One turn or mirror swaps these rows in pairs. Which row does each one swap with?
z_140: [ 29 -39  -3 -20  28   3 -12 -13 -19 -21 -13  -2  11  11  13  32  22   6]
z_109: [  9 -35   0   5  17  -7 -14 -15  16 -10  -7   9  -7  -2   2  29  26 -16]
z_312: [ 24 -28  14  -7  10  13  13   6 -20  11 -14  10   3  -5  17  30  27   3]
z_36: [ 22 -35   0 -32 -14  31  21   1 -12   8   5  13  -8   6   4  34  22  -3]
z_95: [ 13 -24  -4 -48   5  -4   1  13   1 -13   4  13  19 -10   2  27  15  -4]
z_340: [ 11 -22 -19   1 -22  -6 -27 -23 -47  -2  -6  12  15   4   3  36  10  -1]
z_249: [ 27 -21  -6 -22   3  -8   7   6 -17  -8 -23   2 -23 -16  43  37   1   5]
z_484: [ 19 -11   5   5  -4  -1   1  17   5   9 -14   8  -2  23   8  32  11 -18]
z_727: [ 14 -25 -22  -2  20  -1   0 -22   6 -11  -5   1 -17  16  -2  36  13  23]
z_214: [ 14 -26 -28   3   1   5   1  -9 -35  17 -16   3 -17  -1  12  35   9  27]
z_349: [ 28 -22   3 -13   6 -24  10  -2 -44 -30  -6  12 -17   2  -2  20   8   4]
z_50: [  7 -25 -37 -36 -33   6 -20 -10 -16  -4   1  10  -1  -4  28  42  -7   1]
z_653: [ 19 -25  -1 -48   8  -5 -17  12 -13  -6 -12   4 -28  33  10  38  10  -6]
z_593: [ -3 -17 -25 -29 -22  -9 -13 -17 -15  12  -8   9 -15  16 -28  37   9  -5]
z_511: [ 10 -30   3 -19   4  27 -24   2 -33  16   6  15   0  17   3  36  23   8]
z_262: [ 17 -20  -7  14 -25  -5 -27 -18 -11  -6   5  15 -15  20  29  36   7 -18]
z_205: [ 11 -48  -1 -11   2  29  11  -2 -14   3   4  -1 -18  23   6  36  24 -11]
z_184: [ 18 -22 -16 -36   8  -6 -19 -41 -35 -18   6   9 -15  -4  -3  36   5 -15]
z_604: [  7 -19  -5 -26   9   3  -9  10 -27  23 -20  22 -28  25  13  31  11   4]
z_452: [  8 -25 -16 -30  -8 -12   4 -28 -25 -14 -14  21 -32  14 -21  25   5  -3]
z_667: [ 16 -16 -25 -22 -35  -6  10   4 -19   3  22  13  15  -2   4  41   8 -10]
z_923: [ 10 -34   3 -18   6 -12 -45  11  -7  -8   8   5  -5   6  24  33  19 -11]
z_476: [ 18 -15  -6 -39   3  -9  17   1 -16   0  -5   9  29  -2   4  29  11 -12]
z_498: [ 19 -29 -13  -7 -24  -7   1 -37 -41 -18 -11  10 -20 -19  14  37   3  -8]
z_303: [  4 -11  -4   5 -10 -26 -25   9 -36 -13  -1  25 -21  12   9  36   3   2]
z_403: [ 11 -24 -23 -10 -16  -7 -25 -35   7  -4  18   2   5  11  -5  29   9  -1]
z_986: [  7 -24 -13  -3 -33   1  -9  25 -10  -6   3  15 -34   8  10  33   8  11]
z_129: [ 19 -23 -29 -26 -19 -27 -31 -18  -1 -29 -16  14 -18   3  12  37  -4  -8]
z_193: [ 12 -11  15  -2 -11   0 -24   3 -26  -8  11  30 -13  21  17  33   5  11]
z_599: [  8 -34 -20   2 -17 -14 -12 -17  -2 -19 -23  -3 -32   2   3  42  -5 -24]
z_264: [  6 -53 -33 -33 -27   5  -8  -4 -33 -13 -13   3  -4  -2  25  45   4   1]
z_500: [ 15 -17  -9 -12  -5   1 -17  17  16  10 -14  20  12  16   1  30  18  10]
z_259: [ 14 -20  -9  -4 -35  -4  23  -6 -16  -9 -10  11  -1 -16  -8  28   9  11]
z_871: [ 24 -32 -10 -38  -6  -6  25   7   7 -18  -6   8   1  -7  -3  26  17 -11]
z_960: [ 27 -16  -3   4 -13  -7 -15   8  -1   3  -1   7  31   4  10  33  13   2]
z_806: [  5 -25 -15  -9  22  -5 -15 -38   1  -9  -3  10 -20 -11  -2  34  10  12]
z_683: [-19 -49   6 -22 -17  15   7   5 -15   4   0  18  -7   6  10  35  32 -15]
z_395: [ 13 -23 -32 -25 -36  -4  -6   8 -22  14 -12  12 -14  -9  34  43  -1  -8]
z_447: [  5 -15 -13 -36  -7  -5   9 -38 -17  -1   0   9 -18   7  30  38   7 -31]
z_360: [  8 -22 -18 -37 -11  -7  -1 -15 -35   0  -6  15 -28 -27  13  41   7 -30]
z_270: [  5 -16 -11 -14  -2 -13  -2 -22 -39  -1   0   8 -24  -4   6  39   7 -45]
z_843: [ 17 -46 -27 -40   8  -4   0  10  -4 -16   5  -4  -8 -16  25  48  13  -7]
z_737: [ 24 -43 -24  -9  -9 -17 -28 -16  -3 -32 -12  -6  -2 -14  21  42   0  -6]
z_43: [ 22  -2 -20 -18  14 -23  10  -8   9  -8   0   4 -28 -10   2  27   3  -6]

z_360 is swapped with z_36
z_500 is swapped with z_129
z_140 is swapped with z_340
z_727 is swapped with z_303
z_312 is swapped with z_498
z_593 is swapped with z_653

One turn or mirror swaps these rows in pairs. Which row does each one swap with?
z_16: [ 19  21 -18   7  -4 -17  -3  20  15  10   4 -29  -4  17   7  21   4  15
   4  -8]
z_825: [-14  13 -15  22   8  15  -2 -13  17  -2  -5 -14 -16   3  -8  26  26   3
  13  11]
z_773: [ 14 -11 -27   8  -2  15 -22  -3   3   0  12  -7  19 -16 -17  41   5  23
   7  11]
z_89: [ 35  21  16  34 -14 -10  -5 -23  19  14 -12  -5  -1 -22  -7  34   1  12
   9  12]
z_387: [ 14 -15   6   8 -13 -18   2 -16  -7   3 -36 -23  21 -26  -3  20 -22  12
  22  10]
z_35: [ 16 -13 -18  18  -3 -11 -22  10  -3  -6   7   0  24 -14 -14  30  -1  27
 -11   5]
z_462: [  2   7 -15  18  14  -8   6  -2   0  10  -1  -2  10 -40 -18  48 -17   7
  29  -1]
z_664: [  3 -12   9  -2 -18 -16   0 -25  -6   8 -37 -19  21 -25 -11  25 -13  20
  17  16]
z_760: [ 17  13 -19  -5  -7  20 -10 -16  -3  29  -3 -11  15  -8 -23  32  10  40
  29   6]
z_238: [ 28  24 -21  -5  13  -8  -2  11   4  14   2 -23  13  16  -4  21  10  20
  15 -19]
z_949: [ -7   7 -22  26  -1 -24 -10  -3 -23  -4 -11 -13  11  -6 -15  26 -11  -9
  10  24]
z_3: [-10  12  24 -19  14  -2 -12 -27   5   6   3 -21  15  -2  12  13 -11   9
  19 -12]
z_137: [  0   6  -5 -14  24 -13 -17 -19 -18  -8  -4 -20  -5   0  -9  31   0  10
  39  -7]
z_622: [ 22  -2  10   3 -19  12   6   2  -6  30 -36 -13  -4 -12 -24  22   7  15
  23  -1]
z_966: [ -7  30   8  14   0 -38   1   0 -12  10  -5   9  -9  10  -9  16   3  -7
   5  13]
z_26: [ 19 -11  -9  27  -3 -17 -24   8  -2  -4  -3   1  31 -13  -6  21  -8  25
 -13  -3]
z_237: [ 25  16 -22   4   0 -14  -2  25  11  11  -4 -28   2  15   9  13  -1  20
   6  -6]
z_869: [ 10  10   9  32 -11 -14 -10 -25  -5  21  -9  12  33 -21 -17  15  13  33
  14   4]
z_232: [  4  15  -3  24  -1 -20  -2 -24  -6  13  -8   5  38  -8 -19  13  20  34
  37   5]
z_176: [-11   8  12 -10 -19 -12  -3 -20 -26  21 -26  -1  23 -18 -19  23 -15  26
   9  12]
z_394: [ 24  23 -19  -3  15  -9  -4  10  10  16   0 -26  12  14   2  15  12  16
  12 -17]
z_240: [ 10  -4 -24   9 -11  -5  -1  31  -5   8  -8  -4  -6  -7 -10  21 -10   7
 -11   7]
z_445: [ -4   4  26   5  -9 -14 -12 -28  12   8 -14 -23  -5   0  14   2 -12  18
  15 -17]
z_633: [ -9  33   7   9   7 -41   2   0 -10   6  -9   7  -8   8  -9  15   7  -2
   5  13]
z_299: [ -6  18  30 -11   7 -13 -11 -27   7   8  -4 -21  11   3  16  11 -14  10
  19 -11]
z_573: [ -8   6  -4 -21  22 -15 -15 -17 -24   1   0 -18  -2  -1  -3  35   7  13
  38  -2]
z_712: [ -7  17  28   7 -10 -17  -4 -26  10  12 -12 -27  -8   4  16   8  -8  14
  12 -11]
z_713: [ 14   3 -24   8 -15  -9  -5  27   3  14  -2 -14  -5   2   1  19  -7  14
 -10  18]
z_699: [-30   9 -11  18   7  14  -2  -2   2   3   3  -4  -9   5  -4  14  16   4
   3  11]
z_130: [-27  11  -4 -15   2   2 -17 -15 -21  18  12   8  11 -15  -3  26 -14  18
  13  10]
z_624: [ 16  33  12  -6  17  -5 -14   1   2  22 -12   4  23 -13   9  31  23  40
  14  -5]
z_895: [ 28  24 -14 -15  10  -7  -3   8   2  18   1 -24  22  15 -10  21   7  23
  11 -19]
z_514: [ 10 -15 -14  -4   7  22 -14  -5   7   1  13  -8  26 -16 -10  35 -10  20
   8  18]
z_959: [ -2  13  -7  13  21  -5   2   0  -1   5  -1   4   8 -33 -10  52 -26  13
  27  -1]
z_24: [ 23  25   5  24   4   3  -5 -22  31   7 -13 -16 -17 -16 -10  31  18  10
  15   6]
z_293: [ -1  30  20   3 -15 -16  17   2  -2  24  -8  14 -16   1 -17  24   7  13
  11   3]
z_361: [ -8  14  28 -10  13  -9 -10 -29   5  10  -4 -16   7  -1  20  11 -11  10
  22 -11]
z_571: [ 15 -13  -7  19  -1 -21 -25  18   6  -4   2   4  23  -5 -10  14  -1  17
  -9  -6]
z_764: [ -3  18 -13  31  -1 -35 -10  -7 -13  -2  -9  -5   3   1  -7  22  -6 -10
   3  24]
z_114: [ 30  26 -19  -3  11 -10  -4  11  10  10   4 -31  14  15   0  22   6  20
  15 -14]
z_352: [  9  17  15   2 -21   5  18   0   5  33 -15   1 -15  -4 -26  24   9  17
  19  -3]
z_30: [ 29  15  21  32 -18  -2 -10 -15   9  19 -13   5  16 -27 -14  32  -4  20
   4  11]
z_991: [ 23  24   2  32   4   6  -2 -22  28   8 -12 -15 -13 -11  -7  29  17   5
  14   8]
z_329: [ -3  12  31 -13  12 -11  -6 -25   6  12  -4 -18  -1   3  16   9 -11   8
  19 -17]
z_530: [ 16  29   8  -9  16   0 -13  -7  -1  20  -6  -2  15 -12   2  38  21  46
  12  -8]
z_22: [ -5   5  -1 -16 -20 -12  -7 -19 -23  22 -18  -3  33 -13 -25  18  -9  24
   3  -5]
z_660: [-22  -7  -3  18   7  11 -20  10 -16  -2  -2   2   6  -4  -1  10   8   5
  -8   7]
z_111: [  2   1 -23  17  13  -9  -2   1  -9   4  -6  -8   7 -25 -14  45 -27  -1
  23  18]
z_14: [ -4 -13  16  18 -25   3 -10 -28   7  13 -30  -8   2  -9  -3  -1   2  20
   5   8]
z_927: [ -4   9   2  36   5 -20  -2 -19  -8  16  -5  10  36  -9 -18  19  12  33
  27   9]
z_636: [  9  -8  10   4  -7 -12   7 -15   1   5 -42 -29  14 -26  -6   8 -18  14
  16   7]
z_947: [ -6  -5  19  14 -30  -6 -15 -34   8  14 -23 -14  -7  -4  -2   3  -4  19
   3   2]

z_30 is swapped with z_949
z_130 is swapped with z_760
z_895 is swapped with z_3
z_636 is swapped with z_571
z_240 is swapped with z_14
z_664 is swapped with z_35
z_514 is swapped with z_22

